In the rows, 128 means zero.
Turns in one plane each, and the order they were made in; the first pair answered:
dep (before -> after):
[205 119 170 137 107 122 135 105  87 141 112 108 140 163 167 123 128 107
 144 153 146 153]  ->  [146 137 166 170 123  81 122 125  82 132 133 115 145 183 159 144 178 143
 118 142 123 161]
[154 172 100 104 125 141 104 137 117 115  90 138 130 124 136  67 137 128
 104 104 147 127]  ->  [122 179  97 129 136 117  94 160 117 121 104 141 127 127 127  79 153 160
  91 104 144 127]
[171 119 122 123  96 145 128  99 119 140 103 131 137 131 132 111 101  95
 163 150 125 126]  ->  [113 163 124 131 107  92 117 114 125 124 121 136 143 161 136 122 170 123
 143 134  88 154]
[110 183 132 171 108 109  93 140 153 120  78 130 165 190 143  94 185  92
 104 111 114 111]  ->  [114 135 119 234 122 148  84 174 138 154  75 133 144 147 122 111 137 138
 100 114 155  83]
rubi (before -> after):
[121  99 123 146 130 115 145 132 123 144 139 109 107  96 123 147 120 163
 131 140 127 119]  ->  [132 135 121  72 113 122 140  97 143 114 128 105 120 122 132 126 136 106
 138 126 115 123]
[130 167 134  63 113 104 111  91 135 107 132 164 157 128 168 130 176 106
 122 125  92 137]  ->  [134 160 135 167 120 148  85 148 128 123  79 206 178 137 153 118 149 129
 117 121 141 113]
[ 79 154 106 127 141 135 103 147 144 131 147 111 108  96 113 189 117 159
  98 116 161 108]  ->  [ 82 173 101  78 136 137 109 118 155 120 153  97 113 102 123 177 128 133
  99 112 146 111]
rir (before -> after):
[134 140 133 155 100 111 144 137 145 105 130 124  96 122 123 116 146 128
 116 128 139 131]  ->  [126 147 123 139 106 116 134 131 156  98 132 122 104 124 120 110 148 118
 113 127 140 132]
[162 123 125 138 133 119 111 100 138 146 104 168 138 146 156 116 103  93
 142 139 123 153]  ->  [121 142 103  83 150 134  97  89 150 135 134 149 121 123 141 147 106 106
 126 123 125 158]
[ 80 181  80 176 105 157  94 128 152 125 105 122 136 135  81 105 191 109
  95 106 142 119]  ->  [ 71 139  81 192 120 147 115 130 136 135 148  97 102  84  72 151 174 156
 101 118 135 121]
[128 150 144 157 163 161  85 150 148  99 108 154 158 142 113 119 111 142
 114 116 171 130]  ->  [117 141 134 149 170 160  89 148 146 104 138 133 137 117 100 147 106 168
 114 115 173 127]
Tus (before -> after):
[146 118 150 121 132 171 128 121 118 166 105  99 138 102 142  95  82 132
 135 156 128 101]  ->  [149 127 159 134 141 173 117 134 116 154  95 120 146 108 139  90  90 128
 130 159 140 113]
[111 126  96  94 112 124 153 108 140 127 133 107  95 142 124 139 137 115
 126 118 103 123]  ->  [130 125 107 105  99 126 159 102 141 127 112 118 106 156 134 115 140  96
 128 122 103 126]
[ 90 171 107  68 148 167  86 105 144 108 136  95 130 125  96 140 126 104
 101 109 133 133]  ->  [102 154 101  54 119 166 106  93 142 126 138  78 123 120 104 129 128  90
 114 103 117 116]

(two turns a pair)
[125 124 132  85 136 106 141  95 134 100 166 123 110 123 147 154 129 141
 122 169 122 175]  ->  [134  88 129 110 117 113 158  98 127 126 166 107  97 103 150 155 123 149
 134 174 120 149] | dep Tus
[169 135 158 119 132 135 135 110 142 152  74 158 105 110 135  93 100 124
 152 125 103 102]  ->  [108 176 152 124 154  89 113 124 143 131 100 171 109 131 126 116 151 152
 125 115  81 127] | dep Tus
[157  99 146 118 162 147 134 113 117 126 149 135 117 100 142 150  86 141
 138 144 157 150]  ->  [154 112 161  98 153 100 154  98 121 112 150 136 126 121 157 145 118 139
 137 149 125 168] | dep rir
[138  83 137 121 155 112 151 122 119 129 175 109 109  76 134 167  93 195
 144 149 138 160]  ->  [153 126 163 181 129  73 140 152 124 116 103 169 169 176 157 109 146 152
 136 144 120 165] | rir dep
[119 133 134 109 139 110  80 148 128 139 151 128 142 127 118 144 156 145
 105 147 111 161]  ->  [159 122 138  69 125 130  80 125 125 143 140 117 143 115 134 124 129 107
 124 151 118 156] | dep dep
[164  97 134 207 118 120 143 152 111 147  94 157 119 145 176  72  86 161
 160 146 132 116]  ->  [119 128 139 199 124  75 139 156 113 137 111 162 135 176 179  86 137 163
 138 141 100 130] | dep dep
[127 113 103 152 128 134 133 131 134 141 146 110  95 141 130 133 160 157
 162 153 139 106]  ->  [146 129 108 107 117 147 127 104 143 131 133 107 109 149 140 107 153 126
 166 147 137 103] | dep rir
[125  96 109 155  84 148 155 140 114 172 123 114 105 114 128 104 115 121
 143 117 130  88]  ->  [ 84 119 108 163  91 108 142 151 126 156 133 124 114 144 128 114 158 139
 125 110  96 103] | dep dep
[167 169 135  99 143 114 114 145 160  86  70 179 174 182 148  91 146  57
 105 124 125 168]  ->  [106 111 122 132 206  96 119 162 136  93 172 145 112  77 126 198 114 183
  92 137 141 184] | Tus rir
[152 144 149  90 131 156 130 110 131  93 126 122 133 118 150 131 101 105
 117 136 170 147]  ->  [175 120 160 132 118 146 147 114 114 103 114 130 134 119 162 123  99 109
 137 148 169 145] | rir rir
[160 138 140 138 129 222  97 140 131 120  70 152 163 138 121 100  84  82
 112 145 183 128]  ->  [ 75 149 131 198 151 177  79 182 125 116 107 169 155 144 103 143 133 148
  82 130 166 138] | dep dep
[155 131 147 192 101 161 119 155 137 115  85 151 159 176 133 128 130  77
 122 144 130 133]  ->  [150 125 146  97 101  95 158 101 142 112 146 104 132 151 156 150 153  82
 133 153  73 162] | rubi rubi
[123 115 134 131 199 172 121 120 108 133 139 146 120  86 108 164  53 143
 134 126 175 165]  ->  [181  89 165 150 170 129 163 110  89 144 112 159 134 113 145 124  62 126
 163 152 154 177] | rubi rir
[126 125 135 150 129 121 138 145 121 148 130 120 126 123 122 126 137 139
 125 124 123 118]  ->  [108 144 127 122 137 131 127 135 133 145 139 113 131 121 112 135 137 134
 114 113 125 122] | rir rir
[117 125 111 130 147 132 109 129 124 126 113 156 134 138 146 120 155 113
 107 119 138 109]  ->  [129 123 119 127 142 141 117 122 120 128 108 148 137 138 147 119 140  98
 116 123 141 108] | dep dep
[ 99 151 104 158 127 144  94 153 140 128 112 144 120 150 109 128 123 123
 111 104 147 109]  ->  [129 145 102 113 114 170 105 124 142 128 114 115 108 129 112 117 100  98
 128 104 147  96] | Tus dep
[138 101 139 180 124 119 136 163 116 142 112 149 131 140 129 126 121 131
 142 127 131 118]  ->  [173 114 142 129 126 137 140 137 128 126 107 145 138 135 138 105 101  99
 153 129 144 124] | Tus dep
[ 73 161 128 180 112 128 112 172 140  92  81 152 137 174 107  96 174 128
  74 123 123 107]  ->  [ 73 161 129  89 110  81 142 119 149  82 131 116 120 163 134 111 200 115
  85 129  85 133] | rubi rubi
[111 115 123 149 106  85 146 140 124 143 145 132 129 158 112 138 176 131
 124 131 107 124]  ->  [148  87 113  98 101 111 165 107 123 151 156 108 106 125 122 137 140 109
 145 141 117 117] | dep rubi
[147 102 166 133 156 142 151 137 135 112 141 129  92 137 154 150 130 168
 120 143 139 168]  ->  [133 128 167 125 161 150 130 139 147  97 135 139 108 157 146 140 140 158
 114 134 146 177] | rir Tus
[123 135  95  99 157 120 104 121 129  58 126 112 143 165 136 109 138 146
 139 128 132 152]  ->  [146 104 110 150 147 106 123 135 109  76 111 123 140 169 155 102 131 157
 152 149 128 150] | rir rir
[ 89 152 132 165 131  59 107 132 142 112 148 145 161 157 162 167 184 177
 107 104  97 153]  ->  [161  87 131  72 124 112 137  72 141 131 172  90 118  76 172 167  97 149
 150 121 122 146] | dep rubi
[110 143  99 120 135 173 153 117 150 140 113  99  94 141 127 143 137 140
 130 122 147 110]  ->  [113 150  97 124 126 153 151 112 143 136 106 102 105 166 138 129 160 128
 129 116 130 116] | Tus dep
[159  79 157 140  74 147 184  68 129 165 113 148 125 136 108 113  93  90
 120 150 137 127]  ->  [ 94  79 146 205  93 111 163 106 125 168 138 158 116 134  84 156 123 157
  99 140 132 125] | dep dep
[111 109 173 169 174 114 155  93 129 113 124 152 115  98 101 146  87 181
 136 138 133 173]  ->  [ 74 134 162 139 173 104 145  85 142  99 145 141 110 116 101 154 115 178
 122 125 113 178] | rubi dep
[205 104 164 119 116 123 143  89 113 125 107 111 125 129 163  85 115  89
 129 147 147 172]  ->  [194  76 170 158 129 108 159 102  96 141 127 112 109 107 166 108 109 131
 135 153 146 175] | rubi rubi
[164 194 149 121 183 147 111  98 121  90  86 147 156 136 131  87 104  97
  95 155 142 155]  ->  [104 182 149 160 204  83 118 119 109  95 141 144 127 120 125 139 137 172
  88 153 115 167] | dep rubi
[112 131 159 139 165 152 131 146  85 126 136 139 151  56 113 135 101 169
 109 150 168 118]  ->  [149 133 165  78 149 140 147 110  86 119 140 121 151  63 133 123 102 136
 133 159 146 133] | dep rir
[135 129 106  75 105 155 128 103 133 131 129 104 117 126 130 115 124  85
 139 119 131 103]  ->  [123 117 104  76 126 155 127 106 129 125 153  99 105  98 117 142 110 121
 129 121 142 106] | Tus rir
[ 65 137 115 135 102 125 134 154 119 147 180 123 108 132 123 128 165 178
 124  98  99 123]  ->  [108 131 136 118  72 101 162 137 120 148 161 123 122 165 144  97 179 145
 138 112  74 137] | rir rubi
[142 143 128  63 111 121 130 107 143 119 124 117 134 140 140  96 132  90
 134 120 115 128]  ->  [ 84 150 127 150 146 106 110 161 126 125 132 152 133 144 121 138 144 160
 110 118 124 131] | Tus dep
[111 117 126 165 141 158 120 152 129 149 125 141 122 130 103 134 122 128
 109 122 128 108]  ->  [ 99 150 134 131 131 126 122 131 137 134 127 135 138 168 119 124 163 109
 112 122  98 127] | dep dep
[159 154 143 157 123 121 130 113 117 123  95 147 140 143 110 113 145 102
 119 132 124 136]  ->  [156 138 140 176 124 136 131 118 114 139  90 143 137 132 103 119 130 117
 123 139 144 129] | dep dep
[140  66 139 143 163 137 119 150 123 136 126 137 121  61 158 167  83 177
 153 185 166 146]  ->  [179  74 158  75 132 115 138 107 130 128 115 127 133  93 191 130  96 125
 175 187 138 159] | rubi rir
[102 138 152 122 162  79 129 126 123  91 193 152 158 118 132 143 124 162
 142 133 127 191]  ->  [158 101 162 148 111  64 160 124 109 113 157 157 165 138 151 106 132 140
 164 145 109 165] | Tus rir
[119 142 125 163  90 117  92 147 138 112 110 154 108 151 125 120 123 119
 168 120 136 124]  ->  [ 95 146 108 125  88 127  93 127 146 113 138 128  94 125 116 137 119 122
 158 108 129 123] | rir Tus
[100 179 167  96 209 115  85 144 143  63 136 147 167 155 116 155 111 142
 104 150 143 190]  ->  [142 138 164 127 209 171  89 155 132  88 122 146 158 119 109 152  52 143
 112 159 187 163] | rubi dep
[103 127  93 113 122 159 117 123 138 138 135 115 110 115 124 130 122 127
 128 115 131 102]  ->  [105 141 103 109 105 136 129 118 144 137 130 117 122 145 130 120 155 115
 126 114 107 105] | Tus dep
[218  66 167 115 143 167 134 104 133 126 135 161 131 134 150 131  91  95
 152 135 115 117]  ->  [179  70 152  77 155 179 123  97 144 118 174 133 106 101 136 170  89 115
 139 125 113 128] | rir rir
[ 74 171 146 135 208 110  85 161 130  90 148 157 150 130 113 176 137 179
  89 138 143 187]  ->  [107 176 163 173 192 103  94 170 127  88  95 187 181 174 127 131 145 155
 107 145 139 186] | rir rir
[130 124 156 162 121  36 154 145 107 108 141 130 137 146 154 120 157 163
 143 155  81 155]  ->  [143 152 151 193 112  90 122 171 113 113  80 163 167 175 142  75 143 125
 133 142 117 134] | rubi rubi
[147 145 149 184 126 100 146 103 131 140 114 140 140 165 153  98 164 119
 141 143  79 144]  ->  [ 89 185 132 144 163 113 107 106 149 109 141 139 140 147 128 129 165 141
 109 130  93 159] | Tus rir
[139 120 152 139 152 106 158  96 114  99  88 138 127 143 135  99 103 105
 140 116 124 125]  ->  [ 88 147 140 129 168  99 141 105 124  87 110 131 126 144 118 121 131 125
 113  98 125 128] | dep rir
[124 145 125 128  96 111 136 117 145 142 101 134 123 145 125  87 132 112
 134 117 111 109]  ->  [129 118 126 143 107 106 149 123 136 157 130 120 104 116 127 117 118 149
 137 119 113 107] | rir rir
[128  81 131 153 135 127 143 144 127 139 142 122 122 106 132 139 111 148
 138 128 115 127]  ->  [113 106 136 125 137  97 146 133 137 123 143 128 136 132 144 130 153 137
 132 120  85 146] | dep dep
[100 114 113 152 119  90 142 147 109 141 147 111 110 130 143 154 162 160
 133 130  95 134]  ->  [158 132 118 123  98 154 126 136 126 138  79 128 137 154 148  92 123  88
 150 127 126 118] | dep rir
[159 113 121 171 130 196 119 161 141 146  98 128 130  84  99 122  75 126
 124 118 176 103]  ->  [143 186 125  85 118 145 110 129 168 103  95 135 167 160 119  91 151  73
 103 104 127 132] | rir dep
[169 127 137  98 100 161 156  76 135 157 105 115 123 119 130 100 105  86
 128 122 127 119]  ->  [123 154 129  72 144 175 118  80 148 132 141 109 112  91 110 140  99 109
 103 110 143 142] | Tus rir
[108 154 131 145 137  98 111 165 101  95  87 155 150 163 107 133 149 154
 112 157 140 170]  ->  [129 156 114 116 143 160  91 155 107  97  77 146 143 136  90 123 104 131
 115 146 185 153] | dep rir
[168 113 144 148 175 102 124  95 108 102 194 115 106 132 155 130 106 144
 134 133 162 143]  ->  [122 158 135 148 177  94 111 110 123  80 185 134 123 167 148 125 146 144
 115 119 153 148] | rubi dep
[161  94 175  98 106 154 104 117 134 131 116 117 144 106 129 119  91 103
 157 149 139 130]  ->  [152  77 181 108 116 139 115 118 122 132 138 107 127  91 133 137  88 126
 161 153 131 134] | rubi rubi
[117 159 111 150 117 189 105 129 128 114 100 111 141 142 117 114 130 111
 133 114 152 133]  ->  [ 96 168 115 161 120 180  98 136 127 115 109 113 140 150 112 118 143 124
 127 112 147 135] | dep dep
[131 134 140  87 131 113 132 112 124 123 146 110 125 124 122 129 132 124
 141 135 100 145]  ->  [124 154 130  91 137 124 115 115 133 119 132 118 140 139 115 120 138 113
 133 119 116 135] | dep rubi
[124 164 119 101  79 116 120  74 175  69 109 151 124 171 157 116 153  72
 151 160 103 135]  ->  [ 53 127  90 183  93 118 116 114 155 105 157 139  82 122 123 177 154 168
 134 152 113 104] | dep Tus
[145 131  97 109 115 132 140 127 120 129 131 103  75  95 123 141 110 135
 125 109 125  88]  ->  [149 136  96 133 119 153 129 140 130 135 117 115  82 109 117 131 105 131
 129 113 142  83] | rubi rubi
[ 97 163 146 149 139 111 116 134 129 116 114 137 141 157 148 114 153 127
 112 130 112 129]  ->  [132 119 141 169 139 157 123 139 117 141 112 128 119 105 140 120  93 141
 136 142 144 105] | rubi dep
[127 124 143 165 121 143 131 127 132 137 104 148 127 121 132 112 126 144
 122 118 135 115]  ->  [130 141 143 101 116 129 141  98 147 125 115 134 127 129 138 107 141 115
 124 114 120 122] | rubi rubi
[111  98 134 166 149 102  76 125 113 151 153 143  82  96 131 150 124 153
 102 107 144 139]  ->  [144 123 136  76 116  88  92  79 127 144 142 125  90 116 146 115 144  91
 120 103 107 149] | rubi Tus
[ 82 126 131 141 133 111 134 115 103 126 158 123 140  99 139 137 137 123
 130 131 124 128]  ->  [104 133 136 113 120 114 137 101 104 125 146 120 144  92 155 119 129  95
 141 129 120 128] | dep dep
[ 39 139  88 198 114 139  97 132  96 119 124 160 156 123  63 172 140 173
  94 131 103 135]  ->  [ 50 164  94 186 106 144  90 143 103 117  94 176 173 150  74 148 150 143
  89 125  99 133] | rir rir
[129 167 140  67 129 133 130 121 122 116 145 117 125 110 110 111  82  93
 121 144 145 142]  ->  [157 118 151 115 117 111 160 125 100 131 141 120 114  97 123 119  75 112
 139 158 141 133] | rir Tus
[ 63 161 105 139 154  71 101 141 129 133 133 130 124 169 131 141 163 139
  97 115  96 156]  ->  [ 84 170 111  94 143  62 113 119 133 126 128 119 133 176 138 127 168 102
 109 124  82 161] | rir rubi
[132 106 134 117 140 114 126 111 121 111 142 131 103 119 125 115 154  96
 139 132 146 159]  ->  [118 124 131 145 152 117 114 132 127 113 127 148 118 138 116 110 172  96
 129 123 154 155] | rubi dep
[ 83 152 102  75 157 143 127 112 132 107 171  88  98  72  98 142 142 154
 107 103 131 146]  ->  [172 124 148  82 115  88 183  83 111 125 138  95 111 110 149  87 155 112
 150 136  92 155] | rir rubi
[ 83 101  73 140  56 145 145 117 125 154 123  79  91 114 116 125 150 122
 135  88 100  48]  ->  [122 115 106 202  53 135 133 145 125 147  68 131 137 168 121  91 158  99
 136 106 114  58] | rir Tus
[103 126  93 153  77 143 123 150 134 144  94 134 126 173 122  90 161 100
 131  88 126  76]  ->  [123 123  96 170  96 172 108 164 136 138  80 148 129 162 112  87 133 106
 124  97 148  81] | Tus dep
[ 92 178  94  77 129 137  86 121 159 116 136 119 140 147 112 120 141 112
 133 101 115 112]  ->  [ 79 150  90 112 143 141  93 132 146 132 171 110 114 109 102 160 124 162
 133 103 128 103] | dep rubi
[193  99 184 104 165 129 150 117 149 133 131 148 138 108 163 105 122 122
 135 180 136 135]  ->  [146 130 190 121 190 101 137 129 156 111 142 165 152 135 156 126 160 145
 115 166 130 154] | Tus dep
[ 97 139 137 143 129 165 112 159 134  94 106 128 170 152 105 102 135 102
 131 111 154 127]  ->  [ 73 123 129  93 144 151 125 134 132  93 163  88 133 104 101 146 134 137
 129 112 136 130] | rir rubi
[ 78 151 104 161  93 182 117 156 143 170 131 112 130 135 124 147 106 119
 111  81 155 121]  ->  [ 79 162 109  87  82 153 132 119 158 159 161  88 123 128 135 153 117 101
 117  84 116 134] | rubi rubi
[118 151 126 151 140 176 105 120 137  97  96 148 144 179 130  83  85  75
 108  89 123 141]  ->  [ 57 155 107 152 159 159  85 135 135  92 147 131 133 154 111 127 107 126
  86  77 115 146] | dep Tus
[118  79 122 154 156 154 128 126 119 155 158 112  86  76 107 166  91 185
 132 132 159 104]  ->  [196 130 162  69 131 143 131  82 142 119 101 133 135 146 152  85 106  83
 153 148 132 141] | dep Tus
[159 200 114  16 125 167 112  76 174  96 138 118 126 102 153 108 105  91
 134 111 138 153]  ->  [ 71 174  76  62 101 105 132 100 159 120 198  86  88  88 140 157 168 160
 115  94  94 129] | dep Tus
[122 107 111 117 112 100 154 125 129 145 141 112 124 114 124 150 158 155
 131 125 105 129]  ->  [147 118 109  77 100 138 146 111 139 137 106 114 133 124 122 124 132 109
 132 119 124 115] | dep rubi
[156 147 166 159 141 122 129 116 124 116  86 163 178 185 131  84 158  78
 155 110 143 153]  ->  [ 65 177 130 144 176 142  91 132 138 105 138 146 158 151  94 143 174 128
 119  80 149 147] | dep rir
[157 135 128  44 114  96 172  70 160  62 165 112  91 119 116 126 126  79
  82 146  93 162]  ->  [129 158 116 148 153 190 103 157 159  61 108 167 121 132  78 119  83  99
  41 119 174 140] | rubi Tus
[159 114 149 135 105 112 143 121 118 139 102 136 144 146 144  97 132 109
 144 135 107 131]  ->  [146 113 150 160 119  96 143 138 111 134 110 140 151 144 137 106 143 132
 135 138 106 129] | rubi dep
[157 143 134 122  94 112 151 106 131 138  92 131 137 140 124 107 158  83
 145 133 118 130]  ->  [ 94 168 118 150 111  97 127 136 141 138 112 139 134 134 101 137 181 120
 117 116 121 138] | dep rir
[147 100 148 164 120 117 141 143 116 137 119 150 127 123 139 124 109 137
 138 160 127 126]  ->  [126 109 142 164 142 113 129 150 124 129 142 147 119 108 126 147 106 161
 124 156 133 133] | Tus Tus
[125 124 134 143 137 101 151  77 120 106 205 104 116  76 130 185  81 180
 135 118 155 143]  ->  [ 70 198 118 128 137  94 111  95 139  74 189 122 152 128 119 174 134 153
 101  89 146 144] | rubi dep
[111 156 111 138 120  59 168 149 108 144 136 134 133 152 118 135 204  87
 131 102  95  88]  ->  [106 133 109 145 129  53 179 144 101 153 147 120 118 130 114 162 191 111
 131 107  91  86] | rir rir
[109 153 116 106 148 109 133  95 134 128 160 132 139 107 134 142 132 151
 118 127 109 146]  ->  [136 155 110  87 146 154 124  81 143 128 145 129 139 101 129 132 104 126
 123 129 133 139] | dep rubi
[121 122 135 106 126 100 134 124 125 128 161 122 122 122 141 142 136 137
 128 126 121 140]  ->  [123 126 131 153 130 139 118 154 122 136 123 145 130 137 126 131 121 140
 120 118 141 122] | rubi rubi
[ 72  95 122 146 117  73 139 134 114 156 177 100  90  89 124 187 169 192
 119 123  88 131]  ->  [106  85 121 103 103  90 157 101 113 160 179  76  81  74 129 178 148 165
 139 126  91 121] | rubi rir
[173 147 150 153 154 180 102 119 131 125  70 164 159 143 135 100  92 113
 117 136 179 131]  ->  [ 94 197 138 116 184 127  84 121 148  94 125 150 151 147 125 148 142 154
  85 115 148 162] | dep Tus
[135 137 132  59 139 137 119  88 109 110 168  97 135 103 122 143 109 127
 126 135 125 161]  ->  [130 157 121  97 145 186  82 119 119 111 133 121 149 118 102 127  93 117
 116 129 159 140] | rubi Tus
[168  96 138 163 137 132 150 159 121 149 129 165 141 107 121 121 107 133
 155 163 140 122]  ->  [181 129 136  92 122 137 145 130 143 132 119 154 155 131 126  92 120  84
 149 145 128 132] | rubi rubi
[111 156 173 136 158 176 136 153 137 115  93 145 165 211 136 124 110 107
 132 113 164 120]  ->  [ 67 142 167 123 186 152 141 156 128 111 158 114 130 159 122 180 112 169
 115 114 149 133] | Tus rubi
[127 103  96  44 121  90 174 114  93 137 164  82  92 108 146 162 128 127
 134 112  87 151]  ->  [160 115 106  31  99 100 179 107 106 134 128  93 107 141 160 121 134  79
 143 114  78 151] | Tus rir
